In the data rows, the value 128 means zero.
Here are some points, one per row:
[101 148  90 168 111 133 110 119 141 112 138 151 155 120 149  95 150 148
 132 142  73 118 121 106 115 140 112 149 169  88 151 154  94 149 109 131
 133 115 167 108 132 114 113 141 120 178 130 132]
[ 90 142 109 142 171  91 140  97 174 125 137 133  82 170 116 124 124 155
 128 126 124 123 159 131 129 129 130 100  98 121 148 124 100 106 151  95
 116 163 132  97 169 153 186 154 127 110 135 114]
[164  87 177 100  97 119 163 186 133 119 121 152 139 149 131  99 149 132
 126 124 107  90 103 106 159 128 136 100 168 124 142 143  68 154  97 107
 127 144 107 115 131  97 134 145 139 142 118  99]
[161 178 119 133 109  91 123 137 130 167 133 129 131 138 132 144 126 118
 123 111 187  95 107 140  89 177 152 156 131 116 160 126 128 130 150 109
 188 117 102 136 132 132 140  82 128 138 153 112]
[138  94 146 132 129 102 120 119 150 115 147 128 129 133 120 143 110 136
  97 101 184 159 169  96  97 111 124 148 129 179 191 169 141 104 134 154
 132 137 131 120 148 122 141 169 135 160 119 125]
[106 119 134 126 131  83 122 114 119 134 111  91 103 119 126 125 163 118
 150 152  80 112 152 120 140 132 176 129 193 189 157  98 112 124  93 151
 165 124 108 139 123 129 121 133 119 125  86 135]
[168 139 183 115 145  97 151 106 123 120 157 140 139 109  76 130 157 176
 131 142 120 127 106 150 118 142 117 137  96 135 144 117 163  92  76 143
 114 119 162 120 149 191 112 123 155 137 113 137]
[124  93 128 135  95 182 125 108 141 155 121  75 131 146 127 168 143 128
 120  95 130 109 145 111  76 104 162 125 119 111 145 110 109 101 113 111
 138  83 138 120 137 139 115  86 181  97 147 110]
[126 132 168 137 137 103 141 102 102 135  95 162 107  99 172  81 116  93
 138 104 125 119 134  92  77 124 162 111 125 146 121 122 131 142 130 141
 110 100 157  95 116 124 146 129  93  97 151 153]
[160 121 107 107 123 169  68 140 153 134 168 123 131 115 127  86  99 159
 170  95 170 102 129 131 166 129 137 123 119 101 106  84 150 154 124 135
 143 154 131 117 120 104 134 163 132 116 112 159]
[155 107  98 146 131 109 111 155 118 139 145 131 117 128 129 111 112 116
 183 152 101 103 127 128  68 142 102 131 143 147 113 143 166  84 148 110
  87 113 117 169 121  95 117 143  96  95 124 111]
[ 99 136 153 121 135 144  83 140 113 115 132 165 125 119 126 132 149 156
  95 123 106 118 114 184  88 109 119 116 159 147 115 164 135 140  84 127
 137 120 111 132 111 111 140 157 106  93 133 119]
[104  93 124 136 146  96 139 122 126  95 136 173 146 146 136 145 139 107
 153 125 117  68 159 154 121 112 134 141 108 123 101 131 131 171 125 161
 123 143  90  79 135 145  75 134 158 130 142 132]
[129 130 130 167 208 135  90 140 162 114  45 123 132 186 114  85 120 128
 150 126 160 146 101 136  94 110 115 130 141 157 139  97 118 158 127 140
 118 102 115 126  96 144  85 127 110 128 134 125]
[113 124 151  73 148 109 120 158 160 133 113 142 157 177 168 135 121 125
 125 130 105 175 131 135 137 138 187 190 145 103 128 119 129 115 114 104
  89 104 119 112 141 132 114 123 119 125 150 138]
[133 125 145 126  98  73 100 127 133 144  82 121 129 112 162 141 190 157
 122 170 138  28 126 129 169 104 155 136 136 161 125 156 131  95 125 121
 105 148 131  99 117 131 147 106 130 163 150 152]
[ 88 127 104 111 126 150 129 105 125 161 164 134 196 176 104 112 127 110
 144 132 169 124 128 141 110 154 142  90 171 138 143 153 140 130 132 155
 108 128 138 113 105 118 145  85 167 110 116 128]
[104 136 134 130 110 188 132 131 130 121 120  94 113 100 154 113 141 142
 113 136 100 109  80 103 114 142  97 159 115 102 164 116 125 118 118 164
 120 137  57 102 133 127 135 149 102 132 108 117]
[ 95 143 184 128 123  96 134 110  92 155 122 121 125 121 157 124 139 140
 164  87 106 125 131 139 158 126  83 113 124 123 140 125 165 129 145 139
 126 111 110 146 158 122 110 125  98 150 153 102]
[117  94 128 115 159 110 112 137 132 128 120 145 121 102 120 133 121 115
 135 133 150 157 131 117 145 127 112 153 154  70  97 143 117 149  96 149
 156 170 147 169 124 186 153  84 105  89 132 141]
[176 131 135  88 136 168 149 122 106 143 124 115 115 183  95 129 115 132
 116 159 124  83 159 137 155 106  83 159 145  96 111 125 124 116 189 171
 179  93 152 133 117 149 141 148  71 109 148 183]
[147 145 105 116 129 205 125 127 105 142  90 132 142 124  85 104  91 112
 117 127  98 120 166 141 163 119 170 131 125 126 139 144 144 148 113  91
 126 180 139 151 139 121 126 123  97 120 119 122]
[116 110  97 105 148 117 138 111  89 140 114 114 138 146 137 138 187 116
 156 146 143 172 110 129  82  96 160 150  93 127 108 131 135 143 104 127
 151 147 132 117 124  90 151 164  94 151 162  92]
[166 163 133 139  65 109 116 154 118 123 157 145 103 133 144 101 189 136
 123 165 121 192 160 112 168 105 141 137  42 121 161 146 147 154 118 142
 114  95 117 155 108 155 122 109 155 127 124 142]
[140 130 140 103 145 144  88 145 131 146 132 140  98 113 121 160 151 130
 135 153 112 148 110 106 138 141 176 100  89 166 118 150 131 166 195 141
 121 115 149 118 152 178 139 145 144 130 115  95]
[143 148 156 117  98 111 124 124 158 116 148  71 122  99 122 187  83 126
 141 170 147 137 130 172 147 126 132  93 127  94 150 104 134 160 107 145
 119 139 150 119 109  97 115 104  86 128 161 131]
[ 79 129 144 121 134  69 115 151  85 133 138  80 139 117 118 114 137  81
 113 125 118 116 121 148  76 113  72 126 104 121 143  99 130 159 157  99
 106 127 144 154 148 159 120 150 149 123 133 143]
[ 68 100 145 145 104 123 133 121 169 115 154 111 159 113 102 105  92 147
  82 140 105 128  97  89 125 138 179 110 107 189  53 122 170 139 141 114
 138 134 129 140 141 106 124  75  91 143 154 138]
[139 128 123 172  68 104 124 124 122 136 126 158 161 120 105 150 127 113
 125  97 120 191 132 122 135 129 121  81 154  79  89 109 122 101 138 118
 128 169 114  89  98 164 101 140  92 134  93 118]
[143  82 129 153 145 139 130  92 119  93 132 124  99 137  90 157 178 129
 111  94 134 138 138 122 139 164 128 136 158 119 128 117 135 154 152 116
  90 132 131 159 119  95 128 103  97 135 141 169]
[ 92 164 109 114 117 111 132 145 150 156 107 135 144 108 107 168 132 112
 115 109  88 123 123  81 192 136  67 170 101 157 122 121 134 122 102 142
 115  97 135 145 105  89 141 165 149 104 149 100]
[136 105 104 135 159 167 178 130 142 145 122 145 139 118 161 139 111 130
  84 133 133  86 143 126 116 163 145 114  75 122 130 100 122 136 121 137
 125 155 137 193 100 136 111 156 109 146 110 142]
[154 149  83 155  38 112 154 123  99 111  92  78 107 155 177 136 106 135
 129 113 170 135 123 135 156 127 108 128 185 123  67 124 150 145 102 144
  94 121 144 125 139 179 136 153 143 110 111 121]
[ 68 129 138 123 141 138 173 113 142 111 121 134 153 155 143 151 122 116
 156 130 173 108 102 108 148  95 132  78 121 103 170 155 167 121 130  82
 177 103 143 141 141 116 129  99 134 113  54 138]
[169  86 158 176 131 146 144 122 134 162 118 152  98 133 132 148  93 132
 158 148  87 194 123 143 126 125  96 145 112 154 120 168 145 153 114  93
 157 125 117 113 132 115 154 135 173 139 119 171]
[125 151 145  95  96 143 107 128 152 106  97 123 171  90 129 129 141 129
 145 167 147 153 168 129  70 145  55 142  98 153  94 105 103 111 153 114
 124 137 123 144 155  78 125 154 140  93 118 115]
[181 147  73  89 161 136 125 124 123 126 149 139 112 144 164 148 144 115
  71 122 123 152 122 102 137 135  95  85 142 142 112 106 121 135 101 108
 140 155 139 118 161 120  83  97 124 116 132 146]
[127 157  88  94 110 116 163 119 162 136 103 132 103 117  93 123 109 159
 141 100  96 141 125 126  98  92 136 106 119 121 141 144 111 125 150 158
 104 137  90 143 135 129 156 126 165 153 122 162]
[ 88 144 123 109 132 152 135 156 130 121 164  89 101 108 115 117 113 122
 117 117 167 126 158 125 151 145 120 106 119 126  75 147 110 117  90  95
 126 111 125 130  93 146  98 145 108 179 120 131]
[190 130 130 115 173 138 130 108 149 113 162  72 163 114 136 115 122  90
 117  99 104 113 132 153 152 126 101 138  84 133 125 142 119 119 129 145
 118 128 136 115 138 137 146  77  74 125 100 118]
[114  93  91  92  70 159 131 126 123 110 132 188 105 123 148 106 101 128
 155 126 122 171 111 181 152 134  94 150 117 179 190 102 109 106 140 103
 150 126 147 120 116 173 144 113 135 153 144 110]
[140 108  96 160 107 134 102 119 103 112 104 110 147 116 127 120 111 106
 117 115 148 167  98 142 194 172 170 107 129 109 134 159 101  90 142 141
 147 116 112 148 130 125  98 191 136  98 146 162]
[138 178 137 168 174 171 161 108 142 136 196 168 132  92 107 134 115 118
 136 153 162 134  96 114 145  82 148 133 177 138 120 118  83 121 125 106
  89 128 112 152 152 142 122 144 144 144 145 101]
[140 131 115 150 196 153 170 174 102  88 150 107 159  91 135 146 119 179
 148 117 123 150 150 102 119 126 148 115 174 141 136 125 142 107 182 124
 139 145 118 112 122 136 151 138 171 132 154 118]
[114 117 141 132 156 100  90 122  52 126 118 153 141 133 141 137  80 143
 110 157 109 107 128 106 133 122  92 128 113  96 117 107 110 118 107 126
 101  97 116 140 130 106 148 104 148 164 113 107]
[120 112 103 133 138 108 143 108 143 130 118 130  83  89 116  91 124 120
  78 145 164 117 120 155 126 120 138 157 141  79 132 138 159 118 185 121
 146 101 132  96  85  90 109 107 174 109  90  85]
[130 179 162 168 108 162 121 164 108 118 141 139  74 177 120 138 128 101
 123  83 126 108 118 159 102 152 154 154 119 122 102 116 105  90 135 168
 160 170 157 131 130  69 133  92 194 125 135 112]
Along one direction, these points spread out more than along any other. Take the direction at right angles to it along which they spread out most. Go by this last direction. For each point below, how far along it does it lie, from 0 to 99? 50 is the average, and the first point above lies past it. One standard deviation of the points above along it is 16.
[126 132 168 137 137 103 141 102 102 135  95 162 107  99 172  81 116  93
 138 104 125 119 134  92  77 124 162 111 125 146 121 122 131 142 130 141
 110 100 157  95 116 124 146 129  93  97 151 153] -> 41
[116 110  97 105 148 117 138 111  89 140 114 114 138 146 137 138 187 116
 156 146 143 172 110 129  82  96 160 150  93 127 108 131 135 143 104 127
 151 147 132 117 124  90 151 164  94 151 162  92] -> 46
[140 131 115 150 196 153 170 174 102  88 150 107 159  91 135 146 119 179
 148 117 123 150 150 102 119 126 148 115 174 141 136 125 142 107 182 124
 139 145 118 112 122 136 151 138 171 132 154 118] -> 24
[164  87 177 100  97 119 163 186 133 119 121 152 139 149 131  99 149 132
 126 124 107  90 103 106 159 128 136 100 168 124 142 143  68 154  97 107
 127 144 107 115 131  97 134 145 139 142 118  99] -> 55
[ 90 142 109 142 171  91 140  97 174 125 137 133  82 170 116 124 124 155
 128 126 124 123 159 131 129 129 130 100  98 121 148 124 100 106 151  95
 116 163 132  97 169 153 186 154 127 110 135 114] -> 33
[138 178 137 168 174 171 161 108 142 136 196 168 132  92 107 134 115 118
 136 153 162 134  96 114 145  82 148 133 177 138 120 118  83 121 125 106
  89 128 112 152 152 142 122 144 144 144 145 101] -> 30
[ 99 136 153 121 135 144  83 140 113 115 132 165 125 119 126 132 149 156
  95 123 106 118 114 184  88 109 119 116 159 147 115 164 135 140  84 127
 137 120 111 132 111 111 140 157 106  93 133 119] -> 47
[ 68 129 138 123 141 138 173 113 142 111 121 134 153 155 143 151 122 116
 156 130 173 108 102 108 148  95 132  78 121 103 170 155 167 121 130  82
 177 103 143 141 141 116 129  99 134 113  54 138] -> 23
[104  93 124 136 146  96 139 122 126  95 136 173 146 146 136 145 139 107
 153 125 117  68 159 154 121 112 134 141 108 123 101 131 131 171 125 161
 123 143  90  79 135 145  75 134 158 130 142 132] -> 42
[125 151 145  95  96 143 107 128 152 106  97 123 171  90 129 129 141 129
 145 167 147 153 168 129  70 145  55 142  98 153  94 105 103 111 153 114
 124 137 123 144 155  78 125 154 140  93 118 115] -> 59
[136 105 104 135 159 167 178 130 142 145 122 145 139 118 161 139 111 130
  84 133 133  86 143 126 116 163 145 114  75 122 130 100 122 136 121 137
 125 155 137 193 100 136 111 156 109 146 110 142] -> 43
[ 92 164 109 114 117 111 132 145 150 156 107 135 144 108 107 168 132 112
 115 109  88 123 123  81 192 136  67 170 101 157 122 121 134 122 102 142
 115  97 135 145 105  89 141 165 149 104 149 100] -> 76
